[121 129  59 179]  Q918
[137 112 124 175]  Q959
[138  59 113  58]  Q334
where: [58] | Q334, 4
where: [124] | Q959, 3
where: [137] | Q959, 1
where: [113] | Q334, 3
where: [129] | Q918, 2

[121 158 128 111 151 137 136 136 125 151 128 181 145 141 104 155 144 168]  Q389
[125 145 183  74 114 119 151 144 122  82 113 135 164 153 160 154 152 135]  Q85
[141 105 155 143 121  99 117 127 110 127 152 135 128 108  92 113 117 160]  Q915
[125 145 183  74 114 119 151  87 122  82 113 135 164 157 160 154 152 159]  Q647
where: [143] | Q915, 4
where: [157] | Q647, 14
where: [87] | Q647, 8
where: [104] | Q389, 15
where: [158] | Q389, 2
where: [105] | Q915, 2

[ 94  94 135 126 129  89 153  58  56  80  57  57 119 127 149  66 136 123
 125 150 133]  Q933
[172 141 122 141 133 147  94 195 196 180 197 199 134 133  86 194 121 146
 133  99 139]  Q118
[133 156 115 101 106 158 133 162 164 153 163 161 110 106 138 161 117 139
 133 117 126]  Q806
[113  95 149 148 150  90 150  69  66  97 142  66 138 148 142  80 147 140
 147 145 157]  Q214
[134 156 115 101 106 158 133 162 164 153 163 161 110 106 138 161 117 106
 106 131  99]  Q537
[147 115 128 145 137 115 112 139 138 140 138 140 136 136 104 140 127 147
 138 116 146]  Q282
where: [129] | Q933, 5
where: [135] | Q933, 3
where: [113] | Q214, 1

[129 116 133 118 125] = Q318
[130 113 136 148 130] = Q396
[135 142 116 147 130] = Q770
[127  93 142 149 130] = Q752
[127 168 112 112 122] = Q827
[133 185 108 139 122] = Q714
[126 112 139 129 120] = Q476
[127 136 127 112 122] = Q929
[133 119 126 127 141] = Q337
where: [147] | Q770, 4
where: [120] | Q476, 5
where: [125] | Q318, 5

[160 177 108 133 158 135 178 121 134 118]  Q480
[126 123 146 105 121 103 118 144  78 130]  Q718
[174 117  99 168 134 151 104 113 180 128]  Q402
[ 81 168 108 143 156 146 179 132 159 119]  Q123
[185  90 115 160 121 138  86 118 162 132]  Q555
[ 53 169 148  86 140 110 183 138  75 126]  Q288
[114 121 135 113 119 121 125 132 114 133]  Q365
[184 104  97 175 131 145  92 111 176 128]  Q726
where: [178] | Q480, 7
where: [159] | Q123, 9
where: [140] | Q288, 5
where: [179] | Q123, 7
where: [53] | Q288, 1

[135 134 126 134 111 141 103] = Q208
[134 133 147 103 142 103 148] = Q66
[134 133 147 103 165 103 148] = Q469
[128 116 145 107 132 140 149] = Q836
where: [141] | Q208, 6
which: [134 133 147 103 142 103 148] | Q66
where: [142] | Q66, 5

[ 73 147 138 142  95 148 156 156 143 101  97 138 144]  Q139
[ 88 142  85 135  83 139 116  98 144 121 116 148 133]  Q245
[ 92 139 145 135 108 140 150 156 137 107 104 136 141]  Q112
[140 130  94 130 124 126 108  82 129 155 159 143 124]  Q736
[155 117 133 120 150 116 119 126 117 137 138 119 118]  Q779
[ 73 147 138 142  95 148 156 156 143  99  74 138 149]  Q571
[147 116 137 120 148 118 126 108 113 137 137 114 122]  Q671
where: [107] | Q112, 10
where: [121] | Q245, 10

